(in the rows, 128 means zero)
The rows of Y fall into 4 groups, and each row is roughly a mix of its group's hidden directions.
Y (148 x 16):
[[166 107 153 131  79 158 145 114 115 116 148 123  70 124 119 159]
 [115 163 112  94 168  99 136 133 168 110 145 155 112 168 115 163]
 [120 126 153 131 132 120 155 181 186 159 153  93 127 126 138 157]
 [120 110 159 142  88 130 124  68  68 118 140 143 143 139 135 114]
 [155 138 145  95 173  97 129  81 132 169 144 135 146 158 156 129]
 [136  95 184 115 116 156 108 106 152 179 154 116 102 130 151 138]
 [ 89 155 143 116 198  91 152 140 113 123 141 112 156 127 148 125]
 [103 143  71 147 106 137 149 156 114  83  97 140 148 116  95 113]
 [153 140 128 102 187  96 145 102 152 171 131 132 160 143 156 129]
 [119 101 162 174  87 113 111 164 130 146 128  85 162 115 138 113]
 [174 134 108 124 157 116 182 158 179 143 120 112 128 118 129 158]
 [143 152 112  97 182  97 131  98 125 166 123 131 170 150 148 107]
 [130 114 140 141 101 154 129  96  64 156 130 117 150 101 152  86]
 [156 146  82 122 162 115 136 177 185 144 104 118 135 121 123 134]
 [ 85 142 162 126 179  99 162 149 140 142 158 110 154 123 157 140]
 [158 108 153 127  84 159 142 116 113 106 145 122  64 126 113 160]
 [ 82 118 150 168  94 109 126 168 134 140 136  99 180 124 135 113]
 [102 148  69 145 109 137 151 165 125  85 102 142 143 114  96 120]
 [161 150 108 125  86 135 170 162  93 115 141  86 100 129 106 137]
 [180 147 117 113 169  81 113  96 104 150 119 122 154 148 147 109]
 [121  96 158 142 156 118 100  97 178 160 122 162 159 122 160 129]
 [102 161 103 115 158  93  95 134 156  93 132 174 122 161 115 145]
 [130 143  69 159 106 113 103 159 124  91  91 147 150 121 105 108]
 [129 105 191 104 139 143 145  82 127 150 163 125  99 138 148 153]
 [131 117 158 121  99 153  81 146 161 174 162 120  88 128 145 136]
 [138 109 173  87 143 160 146  83 134 161 154 123  91 138 140 147]
 [131 121 107 148 113 148 133 153 105 164 104  92 169  91 140  79]
 [123 145  64 149 106 140 146 171 126  93  96 134 139 107  99 116]
 [118 117 176  89 144 151 156  79 121 160 163 125 109 143 144 143]
 [ 99 148 160 115 185  96 159 149 133 146 159  98 146 129 155 138]
 [144 117 182 113 137 120 100  97 144 163 171 137 100 145 161 150]
 [ 78 141 119 168 112 105 137 172 123 128 133 121 187 114 139 107]
 [138 121 153 136 128 118 153 175 190 162 150  97 124 124 141 160]
 [ 79 109 166 152  99 159 151 157 134 106 155 123 101 100 129 153]
 [146 148 120 115  95 147 165 133  60 114 145  92  98 126 114 124]
 [145 154 105  76 169 147 143  85 103 119 132 154  89 138 123 134]
 [103 150  66 144 113 136 143 163 117  88  99 141 146 114  98 111]
 [ 93 145  73 145 110 140 146 158 114  84 100 142 147 114  96 112]
 [130 141  72 159 106 114 106 174 130 110  91 126 159 117 109 101]
 [129 120 162 132 137 119 160 160 186 169 159 106 132 124 152 159]
 [166 131 135 113 180  91 131  76 133 152 127 151 154 143 158 129]
 [155 113 186 110 142 112 101  97 135 171 157 110 113 149 157 138]
 [190 136  93 116 168 115 131  91 106 145  98 138 147 119 143 105]
 [179 107 113 129  70 148  95 121 155 134 113 136  96 147 102 138]
 [ 86 110 169 133 113 130  94  93  68 105 128 119 134 138 123 102]
 [ 72 151  80 140 112 144 136 153 119  84 117 160 138 118 103 118]
 [ 97 140 113 134 121 109 117  90  73  85 115 158 159 148 114 104]
 [121 136 133 116 155 103 118 145 176  84 130 144  92 157 102 175]
 [111 110 166 146  90 133 109  84  67  96 142 142 118 132 129 122]
 [ 82 114 155 122 107 137  89  86  79 126 127 127 148 149 122  92]
 [108 105 157 141 166 115  81  89 144 142 123 168 154 119 163 116]
 [159 138 123 133  76 133 171 148  82 113 141  84 108 131 108 135]
 [143 153  88 118 176 120 145 180 181 143 117 123 127 111 132 139]
 [141 117 155 130 124 126 150 169 193 160 151 100 113 128 136 166]
 [ 82 111 176 126 113 135  86  86  81 119 143 132 127 142 133 109]
 [104 150  65 139 120 135 154 165 125  95  95 133 153 117  97 112]
 [151 133  82 168 116 101 103 176 153 103  92 133 147 114 114 123]
 [146 161 113 109 101 137 155 134  68 100 153 111  82 137 110 138]
 [135 101 182 125 107 153  94 125 148 166 160 115  86 122 150 142]
 [ 79 127 126 135 103 132 101 106  71  96 113 133 153 141 108  91]
 [142 133  86 130 119 133  97  96  79  90  89 154 130 128 106  97]
 [164  95 161 144  78 157 123 101 117 122 145 138  79 116 133 152]
 [ 96 151 105 117 179  99 130 140 144 152 114 125 189 135 140 100]
 [149 155 125 105 111 129 191 128  75 133 155  87 119 140 122 131]
 [139 159 110 111  95 139 168 135  61 112 147  97 107 136 109 123]
 [166 110  96 133  68 162  97 100 122 130 103 153 114 132 107 113]
 [ 99 151 130 110 159  95 105 117 136  76 138 163 107 166 109 155]
 [151 153  92  95 175 119 150 162 172 162 115 104 136 134 125 129]
 [ 84 150 154 113 194 100 158 131 119 134 151 116 153 126 154 130]
 [161 106 113 131  64 162  95 114 135 117 112 144  90 138  98 132]
 [160 136 113 125 162 111 135  79  91 154 118 145 169 118 161  97]
 [170 153 104 117 172 104 157 159 177 147 137 130 119 122 144 157]
 [173 147 105 120 167 102 163 170 171 145 123 102 128 123 132 149]
 [111 143 114 123 163 102 138  80  79  99 111 154 168 139 129 105]
 [111 156  88 127 156  99 130 152 148 160 116 128 192 133 140  99]
 [ 86 116 138 139  97 143  91  97  69 102 118 138 138 130 117  93]
 [157 111 107 132  74 160  94 107 112 101 105 148  90 134  96 124]
 [150 111 175 117 129 137 116 128 170 172 165 120  91 130 154 158]
 [107 105 136 158 135 123  60 106 142 128 111 175 151 113 150 107]
 [ 93 138  76 146  99 150 141 159 115  90  98 137 144 112  95 108]
 [183 102 107 131  78 165 110 111 144 129 106 144  91 125 107 134]
 [101 107 131 143 139 119  84 106 181 142 113 179 165 135 141 122]
 [ 96 112 135 170  81 120 112 172 136 139 120  97 173 121 124 105]
 [116 131 159  85 155 148 169  86 118 173 161 123 127 138 151 132]
 [ 76 150 152 122 182 101 157 137 115 137 153 114 163 123 156 123]
 [ 88 105 155 134  97 149  94  87  75 114 122 132 138 133 120  96]
 [114 148 116 120 148  91 107 135 179  97 134 169 118 166 112 164]
 [ 85 158 152 102 193  95 142 136 105 115 148 105 133 142 137 130]
 [163 115 150 130  77 151 157 123 100 110 147 106  77 128 112 154]
 [ 96 142 116 125 183  92 116 133 151 147 113 135 188 135 145 105]
 [144 155  87 112 176 114 137 180 180 133 113 118 121 123 121 141]
 [109 113 167 155 104 101 126 161 131 156 137  73 172 135 137 115]
 [138 117 152 140 120 120 151 171 194 166 150 104 130 125 142 159]
 [152 151  78 109 168 128 137 174 180 145 106 119 123 118 121 132]
 [ 81 124 121 139  84 142 107 172 157  92 122 127 111 143  86 140]
 [122 158 103 120 184 110 143 181 175 118 130 131 115 116 131 152]
 [147 159  91 100 177 111 145 171 165 153 115  99 136 133 124 128]
 [141  97 125 156  80 173 121 141 101 140 105 100 127  86 126  96]
 [170 114 138 142  83 152 120 136 117 104 141 127  60 112 119 156]
 [192 137 107 120 166  91 128 106 138 165 111 129 160 135 151 116]
 [174 118 132  99 152 154 123  91 139 120 127 153  63 125 126 156]
 [154 107 187 116 138 126 103  95 137 167 160 123 101 135 161 144]
 [173 146  78 129 140 120 173 161 177 135 115 135 131 118 123 151]
 [159 120 180 106 163 103 115 105 140 171 153 103 119 147 158 140]
 [160 158 108 115 100 130 178 156  88 121 147  85 103 132 112 137]
 [167  96 158 136  83 166 147 120 118 126 139 109  76 111 122 152]
 [155 107 154 137  81 157 127 112  93 101 142 124  69 118 118 147]
 [109 140 128 114 146 104 115 138 164  76 129 151  97 165  96 169]
 [163  97 109 158  66 160 109 116 132 111 104 155 108 111 111 129]
 [ 92 145  74 144 113 138 152 152 115  82 100 147 150 117  96 115]
 [180 103 105 141  77 152 102 122 149 114 101 145  95 128 101 138]
 [142  99 188 112 121 137 115 121 157 178 153  93 108 142 144 143]
 [ 83 131 146 161 107 105 141 153 107 144 143 103 189 121 147 104]
 [100 111 171 135 100 137  76  87  83 117 147 144 113 137 137 114]
 [162 128 143 127 187  88 143  83 129 142 130 150 154 127 165 135]
 [153 159 108 107 103 137 186 147  86 130 149  87 108 135 113 132]
 [157 144  96  79 158 152 141  79 122 125 121 164  94 142 118 136]
 [ 95 147 103 121 152 105 142 104  86  98 102 135 178 146 112  98]
 [134 130  88 138 135 132 111  95  81  84  87 162 138 114 115 100]
 [ 70 149 161 116 175 100 151 146 129 136 161 109 152 137 148 134]
 [166 151 108 125  86 130 180 158  95 132 145  84 115 130 115 134]
 [ 94 147 105 124 170 100 118 130 145 153 115 141 194 136 143  98]
 [145 136  76 167 113 106 105 175 146 104  91 134 152 113 113 115]
 [126 104 154 150  77 131 117  72  75 117 131 145 145 137 130 112]
 [136 146 100 118 174 125 142 182 191 140 122 124 116 111 131 148]
 [ 90 119 149 128  90 136  74  96  81 124 131 131 138 150 121  94]
 [110 115 164 132 101 141 119  74  64 103 148 147 112 132 133 123]
 [138 121 114 144  95 157 140 136  82 162 116  95 156  93 141  82]
 [135 106 192 104 140 133 148  86 135 156 161 117 108 145 147 154]
 [ 88 124 136 177 104 105 128 180 144 131 132 112 178 112 139 118]
 [189 134 116 126 148 112 157 163 178 151 131 109 112 119 137 159]
 [173 133 133 124 178  94 147  96 125 166 130 132 162 121 170 122]
 [188 129 115 121 146 124 162 138 185 162 134 134 115 119 144 161]
 [ 88 149 106 128 171  98 104 130 128 138 112 142 187 133 141  92]
 [ 88 122 139 131 149 117  71  87 131 107 125 186 137 141 136 121]
 [155 107 187 111 139 118 105  92 134 172 155 113 113 146 157 138]
 [126 146  76 156 118 113 107 188 132 112  96 115 153 111 113 103]
 [172 140  93 124 155 123 177 158 181 145 121 129 126 113 132 154]
 [126 117 155 132 121 124 148 170 198 157 152 107 120 133 133 165]
 [ 82 142 158 122 185 104 166 144 142 139 155 117 153 122 155 140]
 [ 90 113 150 167  93 117 125 172 142 149 133  94 175 119 136 113]
 [167 140  95  86 169 153 145 102 155 137 120 160  90 126 126 146]
 [ 73 156 143 112 187  97 144 128 105 125 145 120 161 136 145 117]
 [153 141  91 123 159 117 130 183 192 140 106 115 126 121 120 140]
 [ 89 154 110 116 180  96 120 124 132 144 120 140 186 141 142 100]
 [124 106 168 137  95 134 118  66  75 107 144 149 118 138 133 128]
 [178 107 105 129  72 165 102 110 126 125 106 140  91 129 103 126]
 [105 121 180  95 142 149 155  81 109 151 168 128 110 139 147 141]]
Here is one row of each group, with its name. Which group are the others in?
[179 133 109 118 153 116 171 156 182 159 122 107 129 125 131 152] => <110>
[140  99 136 146 119 162 137 135 106 168 107  87 150  81 147  90] => <20>
[ 81 152 158 111 181  96 150 139 127 144 159 108 156 139 152 130] => <118>
[137 136  76 162 105 115  98 174 133 104  89 127 149 115 107 106] => <101>

[120 139  65 145 104 139 150 154 117  96  88 132 154 114  95 107] => <110>
[ 76 116 179 123 128 135  88  89  86 119 151 139 120 137 140 115] => <110>
[132 106 147 130  94 170 114 167 171 164 143 104  90 110 131 140] => <110>
[ 96 150 110 120 168  97 117 114 140 154 126 154 190 144 149 103] => <20>
[ 96 108 139 140 160 117  71 109 172 124 110 176 146 128 140 125] => <20>
[161 137 117  78 161 151 131  84 121 120 127 150  74 141 117 144] => <101>
[117 113 177 128 106 125 119  71  71 105 150 134 115 148 130 130] => <101>
[ 73 124 160 165 105 108 132 164 118 135 148 100 173 119 143 114] => <101>
[134 119 129 145 101 157 114 108  61 148 127 120 138  92 152  83] => <20>
